Each row is where one point has got to under a steady rotation. How many ticks took it there?
The counts run from 0 to 383.
[162  79 138 120 140  70 101 107 145 124 152 134 133 116  99 140 142  62
  96  91 156  88 112 108 128 109 147 139 156 107 132 154 140 147 145 159
  72 104 128 135 160 133 180 126  83 141 106 149 118 145 154  91 139 125
 120] | 241
[158 117 101 134 132 140 108 175 160 150 143 129 183 131 100  65 129  89
 135 122 165  86  87 115 143 147 100 117 135 119  87 142 123 171 126 119
 128 117 116 131 173  99 148 120  72 179 132 144 101 119 136 106 116 152
 126] | 119
[172 123 122 111 126 118  91 122 146 140 154  98 184 125 110 126 138  73
 140 124 156  76  90 105 142 129  79 146 136 115 114 140 102 169 125 151
 116  98 101 130 172 125 130 142  79 185 118 145 105 116 133 128 109 155
 111] | 124
[162 126 103 109 138 128 102 167 146 157 132 147 177 112 124  75 121  85
 152 126 166  96  80  85 136 131 102 129 100 132  78 128 151 137 142 124
 151  94 139 133 166  75 136 133  78 160 128 137  97 138 154 130 117 161
 133] | 212
[166 117  96 143 157 110 120 103 126 110 155 124 164  90  91 115 102  46
 130 115 149 130 119 114 149  98 113 143 114  99 127 152 118 160 120 168
 117 121 118 151 166  87 185 124  93 157 103 131 121 167 101 107 131 135
 116] | 141
[175 122 156 121 113  96 128 138 169 128 121 106 161 155  99 101 140  84
 165 130 150 118  68 109 140 123  94 132 151 139 124 120 121 197 114 141
  98  80 118 119 157 135 142 111  94 166  94 151 121 166 141 123  88 133
 126] | 274
[173 113 163 104 118 128 109 141 140 119 139 160 168 133 119  78 115  73
 130  91 152 117 103 133 119 101 108 120 137 117 104 138 147 144 116 130
  82  92 161 121 159 111 171 118  80 181 121 117 110 133 148  51 139 144
 120] | 156
[168  96 118 139 100  99 141 182 177 153 124 108 133 149 111  61 119  91
 155 124 149 115  77  86 148 120 132 126 150 129 100 132 134 182 116 130
 104 118 148 146 138 138 163 117 114 148 109 178 121 164 151  88 102 122
 132] | 188
[176 103 140 120 121 109 113 105 116 101 143 105 114  84 119  92 144  92
 160 117 174  71  83 117 131 125 115 140 154 114 116 151  91 153 150 145
 100  75 141 123 168 116 124 122  82 161 123 140  99 134 147  96 109 155
 149] | 260
[139 103 142 111 156 146 119 161 184 149  99 165 149 141 117  79 118  72
 133 129 177 109  84  79 145 130 140 141 127 117 104 134 110 172 122 150
 110 137 151 145 180  94 181 110  99 156 140 162 114 161 138  94 136 128
 143] | 324
[161 118 134 142 139 104 124 114 114 118 133 117  99  90 105  79 146  85
 150 111 162  77  77 115 132 124 129 145 128 136  82 157 111 170 156 157
 114  83  96 131 160 121 155  98  64 148 123 146 111 170 116 123  86 147
 146] | 266
[153  84 140 130 129  92 109 125 152 142 141  95 137 132 141 126 105  68
 130 107 156 109  90  87 135 116 154 176 145 100 150 142 115 172 140 175
  98 115 153 181 153 153 155 134 110 137 103 162 112 181 157 111 129 104
 122] | 91
[183  91 126 140 117 126 103 111 111 100 167 104 113  83 127  89 127  88
 154 111 157  78  95 119 141 131 124 147 150 108 139 168  85 165 132 152
  99  93 141 153 160 131 137 127  87 159 107 144  93 132 127  83 116 131
 133] | 259
[195  97  90 154 136 145 110 122 133 113 179 100 127  95 110 106 116  87
 154 129 177  94  81  95 168 135 116 145 144  95 133 161  96 168 132 140
 121 109 130 153 154 121 110 142  89 155 112 129  88 136 132 112 110 144
 140] | 351
[173 113 146 117 151 133 119 151 171 135 114 189 148 123 125 100 131  65
 126 127 185 122  83  79 152 124 137 137 147 111  89 125 155 127 139 137
 118 122 151 132 156 102 152 108 108 146 160 161  99 155 157  85 141 136
 137] | 8
[162 107 118 157 154 120 109 121 136 121 178 120 139  90 101 100 126  84
 124 113 166  79  96 121 139 151 120 128 135 103 103 173 102 154 153 154
 117 123  99 150 173 113 142 118  63 164 140 132  76 153 102 114 118 140
 138] | 346
[182  96 127 108 160 136 116 139 164 113 136 165 163 127 113 121 115  62
 142 139 179 133 108  84 161 125 126 141 151  90 139 136 114 145 116 157
 105 119 163 135 169  93 148 136 113 146 119 134 102 158 160  73 154 130
 146] | 238
[185 115 120  98 138  62 135 148 140 118 123 133 164 145  86 103 132  74
 155 114 159 127  85  93 126  92 109 116 127 145  93 132 159 133 125 134
  95  75 141  85 134 117 152 111  94 116 107 122 106 171 173 109 130 140
 140] | 57
[174 121 149 160 110 142 103 136 140 137 148 127 124 128 127  85 105  90
 154 108 157 134  70  98 140 117 140 153 153 122 117 136 134 189 129 150
 110 118 148 193 132 134 155 110 107 174  87 147 124 185 135  96 101 109
 122] | 177
[166 106 123 121 144 129 105 157 134  91 147 130 163 145 124  78  76 106
 156 113 167 116  99 104 125 123 136 120 114 119 141 148 120 153 125 156
 103 106 177 149 155  86 136 149  89 140  80  98 102 188 146 107 130 124
 137] | 71
[147  75 125 131 137  75 114 136 164 128 153 116 135 118  99 108 130  75
 115  99 159  73 121 117 138 140 141 139 156  93 136 172  94 166 141 160
  81 133 132 148 179 138 166 125  79 146 132 165  96 144 120  91 126 120
 129] | 334
[166  99 132 123 143 105 135 131 147 134 150 144 139  91 120  97 149  72
 123 106 178  71  93 109 138 131 103 142 152 106  93 154 101 132 148 130
 112  99 114 120 162 125 133 104  65 157 173 140  83 141 141  88 121 169
 144] | 341
[191  96  87 125 137 114 118 173 168 134 146 116 168 121 116  91 103  92
 165 128 177 129  73  80 155 143 122 115 128 106 112 155 140 129 134 138
 110 125 150 150 141  94  98 151 119 141 125 142  75 162 140 121 112 147
 125] | 201
[133  91 141 118 131  78 120 120 148 142 125 100 142 124 133 111 119  78
 131 113 152  87 106  95 126 126 152 170 135 100 145 147  79 161 134 175
  89 115 145 158 176 144 166 123  93 144 114 170 104 179 139 111 117 116
 129] | 92
[182 108 105 145 135 107 155 139 155 110 140 110 144 128 103  98 108  89
 171 148 160 126  80  80 158 126 125 132 134 118 134 145 101 181 112 164
 106 113 130 151 139 111 135 124 107 140  95 134 106 213 121 137 105 124
 140] | 276
[179 115  99 159 114 101 114 109 122 143 155 100 123  92 103 107 120  57
 145 110 138 107  84 107 147  92 103 161 140 130  99 130 141 167 123 135
 120  90  93 151 134 144 169 109  90 166  99 153 140 143 151 101 106 141
 113] | 42
[185 142 114 121 150 129 151 132 158 119 119 138 171 120  97  97 130  70
 165 149 165 131  73  98 154 106  90 138 142 133 100 110 127 168 103 139
 124  84 111 104 155 109 141 100  93 155 125 126 109 173 148 113 118 151
 147] | 45
[157 118  96 125 135  73 133 126 119 105 155 140 158  81 110  88  96  66
 146 101 156 113 123 120 114  89 124 129  97 118  98 162 138 128 137 148
 119  99 132 141 155  95 175 118  74 147 133 119 103 180 123 109 125 146
 124] | 61
[156 112  98 141 151 122  74 149 142 132 155 115 169 170 108 110 101  76
 125 126 155 121  87  76 155 128 132 147 121 126 130 143 143 172 128 147
 127 128 141 160 153  89 153 159 108 149  59 128 132 147 167 136 137 107
 125] | 220
[169 130 130 128  99 123 111 123 133 154 124 112 149 118  95  78 146  77
 147 120 141 100  82 119 140 105  94 136 133 144  84 142 139 181 118 123
 116  87 101 119 156 116 174 116  81 186 101 153 138 126 141 112 103 140
 126] | 360
[168 125 135 113 124  92 116 106 141 125 139 111 184 126  90 117 136  67
 147 130 126 103  90 114 134 108  88 136 134 127 118 131 118 185 107 164
 100  90 105 114 184 129 150 110  83 176 107 143 131 148 131 126 108 138
 115] | 366
[154  97  89 137 159 134 126 123 132 128 142 125 163 103 121 115  86  54
 131 139 160 107 104  73 150  97 130 177 112 100 144 137 107 156 116 159
 143 115 143 164 171 119 170 123 112 139 104 136 126 161 161 101 157 129
 139] | 227
[159 114 144 136 146 104  99 134 139 134 147 141 126 120 107  97 158  82
 103 110 175  70  83 122 117 126 123 126 148 136  73 156 144 177 167 132
 121 103 103 122 152 124 158 100  58 157 132 142  94 145 149 124 104 150
 128] | 25
[166  97 101 160 126  77 110 102 113 124 158  95 106 113  87 119 151  84
 129 111 156  84  82 102 141 118 120 145 158 129 111 155 119 176 148 156
 108  91  96 137 147 130 147 120  84 138  90 141 123 156 142 141 105 132
 130] | 36
[151 119 116 132 137 133  81 121 131 155 177  98 186 121 123 112  93  70
 136 107 152 111  88  85 143 117 109 164 116 103 133 133 136 163 133 145
 142 117 123 178 162 136 137 147  82 169  92 135 108 149 158 125 126 142
 102] | 215
